Here is a table of points, one per row:
[ 63  24  52 -18  13 -67  22  13 -29 -14  29  22  14  33  47  28   9 -16
  52  -2  10  14  31   2 -29  56 -21 -64  13 -15 -16 -21]
[-69 -39  -4  48 -16 -29 -32 -25  87  27  44  17  20  15  19 -13  10  41
  -8 -62  20  -7 -40 -46 -77   6   9 -20   4 -29  27   7]
[ 29  45 -17 -17  35  20  31 -61  56  18 -31  16   0  13   7  28  69  44
 -52  68  16 -28  38  -4 -15  15  -1   0 -19  35  42   8]
[  4  56  47  33  -8  37 -38  53  -2  53 -65 -23  20 -51 -21  13 -45   7
  40  -6  76  51 -15  12 -17   7 -10  15  20  22 -51  45]
[-16  14 -14 -20  19  51   9  39  -8 -36  -9  37  10 -26  39  44  -8   0
  -9 -24  36  10  30  44 -11  21  14 -26  22  13  -8  70]
[ 23 -76  36   3  22 -41 -29  35  24 -20   8  25   7 -62 -34  -3 -18  17
  -1  37   5  12 -18 -34 -31 -17   1  69  -1  13 -46  38]
[ -1 -21 -10  63  -3  76 -21 -23  31  25  42 -19 -60 -37 -58  51 -53  -6
   1 -18 -10 -35  37 -48 -13  35 -27 -22 -37  -9 -19  -9]
[ 43 -35  34 -19  33  22 -17  55  39  37  15 -50   5  61  -7   7  38  13
 -25   2  13  77   6  -7  10  19  34  34 -13 -32 -29 -47]
[ 38 -18 -58 -40 -19  11  22 -25  26  -6  16 -59   5 -63  51 -11  56  55
   6 -48 -19 -12   2 -34  46  -5   8  55  -7 -20   2  20]
[ 37  -1  -6  15 -24 -23  46  -8   5 -20 -20  -6 -52 -22  28  25 -21  -8
 -31   0 -75   9 -76  48   5  -3 -20   2  -6  24  10 -19]
[ 39  45  -4  23   5 -21  40  14  38 -12  -5  37   8 -54 -19 -27 -44  24
 -16  -3  69  30  62  -2  62 -27  36  27 -53   3  16 -41]
[  -7   91   39  -10   33    5   -9  -17   -9  -35   31    8    5   13
  -57  -53   -1    4   52   29 -100  -41    4   -1  -36   -9    4   24
   20   38   56  -15]
[-31  44  60 -29 -48 -12 -25  25 -24 -42  37  -9  10  23 -19  49  29   7
 -44  -7   0  -7 -30  -9  18 -10 -10  37 -54   3 -26  27]
[ 29 -36 -24  17   8 -39 -54  11  37  15 -54 -18   4 -35   4  64  18  -4
 -31  19  -1  15  54 -14 -12 -35 -17 -15  12   0  27  10]
[  1 -43 -11 -13  17 -59 -61 -14  42  21  48 -33  50   1  52  19 -52   2
  26 -71  25 -11 -27  13 -12   6  41  75   3  37 -10 -27]
[ 45  20  40   4 -15  23  11 -32 -11  55  44 -37  34 -45 -21   2  20 -53
 -14   0  12 -28 -33  10  25  14 -29 -23  27 -24 -25 -66]
[ 25 -37 -45  19   9   3  30 -30   1 -59 -18 -43 -16  35  46  12 -41  39
  13 -41 -37 -26  40 -37 -56   7 -26  10  30  22 -34 -13]
[-54  19  11 -35  23 -32  13  56  15  38 -39 -33 -33  15  10  19  15 -23
  40   3  23 -16  -2 -38 -10  18 -48  44 -23  24 -10  -3]
[-12 -29  12 -10  49  47  12 -36 -69  51 -22 -18 -15  41  23 -80  10  -2
   2 -24 -49  31  18  15  37  28  20   1 -27 -56  43  -2]
[ 24  31 -48 -37 -24 -13  14  56   7 -35 -31  45  18   7  -8 -34   3 -52
 -32 -25 -28  32  18 -37  24 -37 -25   0 -49   9 -37  54]
[ 53 -17  20  56  -7   3 -17  16 -58 -30 -10  81   0 -12 -16  28   1   5
  36   2  15 -28  30  26  16  -6 -22  85  29   1  14 -13]
[ 44  29 -73   8 -21 -37  22  29  12 -17  61 -38  35   8 -43  43  18  31
 -21  -1  53 -44  23 -67 -29 -36  24   8  76 -36  -4  14]
[-47 -56  26  24  -8  32 -74  27   3  29 -14 -33  -8 -26   9 -46 -36   5
  -3   8 -25 -34 -56  72 -51  33  -6 -22  -9 -17  34   8]
[-15  -9  62  -7 -29  70  77  -7   4 -11 -26 -21  22 -33  26  14  18   7
 -14  -2 -24  26  23  -2  -1  21  26  44  45  -5  21 -14]
[  6  15 -17  13  10  -9  -5 -18 -18  -5  14 -37 -46  -6 -11   1   0 -32
 -23   3   1  63  -7  -8  67   8 -11  19  29 -30   1  64]
[-29   7  -7 -24 -70  -7  40  16  31 -11  29 -25   4   6 -46 -42 -25  17
  61   5   6  23  25  23   4  23 -36 -30 -18  19  25  12]
[  5 -48 -15 -17  22  69 -24  19  36 -10  40  32  44  44 -27  12  36 -15
  26 -18 -42  10 -37  -3   2  30  18 -35  17  -4  -4  26]
[  7  31 -44  33  64 -36  38  63  -8 -43  16 -29 -44   5   5  31  -1 -28
   0  17  -1  -1 -30  25 -22 -23  -4  11  -7  -5  30  34]
[ 38  -8  32 -43  16  -4 -25 -19 -32   4  -5  46 -58  32 -29 -24  -7  -3
 -60  31  24  48   7 -10 -46  22 -50  -1   2 -31 -13 -12]
[-40  38  10  -6  69 -40  22  12 -43   3  40  52  19 -25  -3  51  33  54
   7 -20 -47  13  -4 -40  28 -28 -38 -12  -7 -28 -15  -7]
[-13  -2 -22  13 -46   8 -22  23 -10  24  -7 -12  44  30  33 -11 -35 -31
  29  61  12  36  49 -16   1 -47 -28  25  20  16  11  38]
[-51 -11 -38 -14 -26  10  21  -5 -26   3 -13  17 -18   6 -27  -4 -19   3
   9 -22 -10  32  35  -8 -32 -29   9   2 -40 -47  17 -19]
[ 37  60 -33  30  53  10  -9 -14  33 -95 -54  -7  21  -4 -30 -27   8 -26
  -6 -45  33  71  -1 -39  12  20 -47  -5 -24   6  -3 -25]
[-25 -15  -8 -22 -16 -29  20 -28  -6   9  22 -51 -19  18 -33  12  10 -24
  -3   3  14 -15   7  61 -61  14  30 -37  -9  -7  20   6]
[-30  -3 -21 -64   1  18 -83 -16   0 -55  -9   9  27   1  -2  16 -51  32
  13  44  17  -9 -17  11 -13 -32  41  14   3 -30 -15 -40]
[-43 -15  -5  14   8  -5  37 -30 -25  28  -1   4  -3  75 -17  -8 -39  20
 -31 -16  11 -40  30  -4  18  12   5 -16  35  30 -63  27]
[ -2 -16 -19 -16  52  59  31  -2 -42 -38 -10  23 -22  -6  37 -21 -15  18
   0  12  55 -58 -37 -10  -9 -26  -7  -9  -8 -13   6 -20]
[-24 -31  10  63 -38  34   1  34 -43 -23 -17  -7  35 -63  31  -3  33   3
  18  56  -2  38  -4 -20 -20  -7  22 -32  62 -10 -38 -26]
[ 48  23  40 -32 -45  22 -61  -6 -27  -1 -19 -24 -21   3  51  29 -60   5
  38  -9  17   6 -28 -20  11  17   3 -35 -14  36  10 -11]
[-73  58   6   9 -11   6  22 -15  16 -12 -27   8 -80  23  28 -40  75  11
  60  17 -14 -12   2  53   9  18  24 -10 -15 -10 -58 -25]
[-12 -95  13  10  15  16  43  11 -40   6  28  31  14  18  -1 -20  57  -7
  -2 -20  58 -29   5  18  19 -33 -32 -27 -35 100  51 -35]
[  7  -1  29  56 -29 -53 -51  42  46 -17 -11  11  13   9  10 -38  -3  37
 -75 -24 -19   6  20   6  39 -32 -38 -46  70  33  20  -4]
[-71  11  40 -40 -14 -21 -26  31  10  63   8  -6  -7 -67  35 -28 -69 -77
 -54 -11 -22   7  -2  -6 -41   3   1  14  26  36  58 -35]
[ 32   0  10 -26  50  -9  50 -20  17  21 -56  11  58 -19  -1  -1 -10  77
  -6   8 -22  15  -3  52  26 -62 -84 -29  -9 -50  -7  18]
[ 11 -22  41  10  -9  -9  50  -6 -12  34   1  11 -40 -21  -8 -58   6 -13
  25  13   8 -13 -59 -45 -32   5  61  24  -3 -22  46  75]
[-41 -42   4   7 -14 -10 -31 -82  16 -23  82 -42  15  33 -10  -9   9  -9
  32  16  21  -3 -35  52   1 -14 -60  70   8 -10  18  15]
[ 41  -2 -14 -82  -8 -32 -15 -10  -2  -2 -72   8 -34 -26 -46  15  42 -42
  59 -27  11 -13  38  -5   7 -21 -14 -24  53  -3  -3 -47]
[ -1 -16 -11 -14  75  55   5 -34  43  15   3  40   7  -1 -35 -12 -21 -35
   4  20 -40  21 -13  -6  19  -7  36  -7  55  19 -18 -28]
[ 20  -1 -21  34 -36 -12 -10  24  64  63  13   4 -20  60  13  51   7 -32
  29  -9 -18  -9 -37  12  -5   2  10 -11 -21 -40  42 -20]
[-14  29  27  29 -33  16 -45 -48 -38  13   1  10  19 -33   9   7  52 -78
 -24 -53  -7 -34  11  42 -44 -35  39  34 -39 -20 -14  36]
[ -9   0  15  18  12  -5 -27 -49  19 -18 -26  58 -31  20  21  65 -19   2
  43  14  -2 -12 -31 -30  75   7  27 -20  10  -4  43  44]
[  2  44  73  -1 -27  21  -3  27 -68   6 -49 -13 -18  29 -16 -61  11  25
  17 -15  10 -49  17 -40  11  -1  51 -15 -20   1  31   6]
[ -5 -13 -18  -5  35 -61  -6 -12 -36 -14 -53  -2  41 -49 -40   8   9  38
 -12  36  14  21 -21   2   6  84  72 -16 -56  54 -17  35]
[ -44   -4   -6  -14  -37    8  -37   -3 -105   51   39   18  -19  -42
   21    6  -19   22   -6   22   -1   62    6  -14   16   33   15  -31
    3   -9   65    3]
[ 36  -7 -14  45  11 -18   4 -27  -4  -5  15 -25  53   8  48 -44 -25 -74
  18  42 -10  -5   7 -26 -15 -47  18 -57 -73  10 -41   2]
[ 17   7  22 -89 -38  10  39  -4   6 -15   3 -11  16   3 -10   0  -8  -3
 -30  -9  19  20 -37 -11  36 -28 -27 -34  14  11 -25  20]
[  7  41 -95  25  -4  12   1  20 -52  28 -13  36  -6   8  -3 -33  38 -18
 -24  10  11 -27 -28 -18   9  69 -32  14  24  21 -17 -19]
[ 20   2  -2   4 -59  23  40 -29 -25  30 -33  39  24   6 -49   6  -7  11
 -12 -45 -25  29 -34  56 -30  22  42  -1 -14  23 -11 -12]
[-63 -20  -5  38  10 -49  35 -23  36 -52 -17 -24  25  49 -21  21 -37 -34
 -14   3  -4 -95  11  25  51  50  -6   3  -9 -90 -12 -37]
[ -9 -35 -43  18  46 -33  -2   6  14  36  69 -23 -50  40  -5  -1  25  11
 -21   0 -12 -40  20  77  18 -91  41 -53  28  16 -45  13]
[ -2  30  -8  15 -31  12  15  10  -3 -24  -2 -25  -3  36   6  27  22  39
 -41  54 -29  -7   7 -34  23 -35  16  20 -21  34 -22 -71]
[ 24  11 -29 -34  -5   5  -1  15  58  -9  43  44 -24   0  65 -54   0  22
 -13  25 -18 -38  52  34  16  62 -20   7 -22  -2 -32  11]
Along one direction, these points spread out more than along any other. Take the direction at right angles to it along which they spread out most. Then take the direction at right angles to both along which they spread out most. Go by this last direction. How far along it is each point below, from 0 to 99? 50 is the average, and the first point above lies past it. One standard deviation of the points above along it is 16.
[ 37  60 -33  30  53  10  -9 -14  33 -95 -54  -7  21  -4 -30 -27   8 -26
  -6 -45  33  71  -1 -39  12  20 -47  -5 -24   6  -3 -25] 45
[-15  -9  62  -7 -29  70  77  -7   4 -11 -26 -21  22 -33  26  14  18   7
 -14  -2 -24  26  23  -2  -1  21  26  44  45  -5  21 -14] 56
[ -1 -21 -10  63  -3  76 -21 -23  31  25  42 -19 -60 -37 -58  51 -53  -6
   1 -18 -10 -35  37 -48 -13  35 -27 -22 -37  -9 -19  -9] 43
[-30  -3 -21 -64   1  18 -83 -16   0 -55  -9   9  27   1  -2  16 -51  32
  13  44  17  -9 -17  11 -13 -32  41  14   3 -30 -15 -40] 36
[ -9   0  15  18  12  -5 -27 -49  19 -18 -26  58 -31  20  21  65 -19   2
  43  14  -2 -12 -31 -30  75   7  27 -20  10  -4  43  44] 53
[ 43 -35  34 -19  33  22 -17  55  39  37  15 -50   5  61  -7   7  38  13
 -25   2  13  77   6  -7  10  19  34  34 -13 -32 -29 -47] 40
[  4  56  47  33  -8  37 -38  53  -2  53 -65 -23  20 -51 -21  13 -45   7
  40  -6  76  51 -15  12 -17   7 -10  15  20  22 -51  45] 14
[  1 -43 -11 -13  17 -59 -61 -14  42  21  48 -33  50   1  52  19 -52   2
  26 -71  25 -11 -27  13 -12   6  41  75   3  37 -10 -27] 11
[ -2 -16 -19 -16  52  59  31  -2 -42 -38 -10  23 -22  -6  37 -21 -15  18
   0  12  55 -58 -37 -10  -9 -26  -7  -9  -8 -13   6 -20] 67
[ 41  -2 -14 -82  -8 -32 -15 -10  -2  -2 -72   8 -34 -26 -46  15  42 -42
  59 -27  11 -13  38  -5   7 -21 -14 -24  53  -3  -3 -47] 52
[ 45  20  40   4 -15  23  11 -32 -11  55  44 -37  34 -45 -21   2  20 -53
 -14   0  12 -28 -33  10  25  14 -29 -23  27 -24 -25 -66] 51
[-63 -20  -5  38  10 -49  35 -23  36 -52 -17 -24  25  49 -21  21 -37 -34
 -14   3  -4 -95  11  25  51  50  -6   3  -9 -90 -12 -37] 69
[-24 -31  10  63 -38  34   1  34 -43 -23 -17  -7  35 -63  31  -3  33   3
  18  56  -2  38  -4 -20 -20  -7  22 -32  62 -10 -38 -26] 37
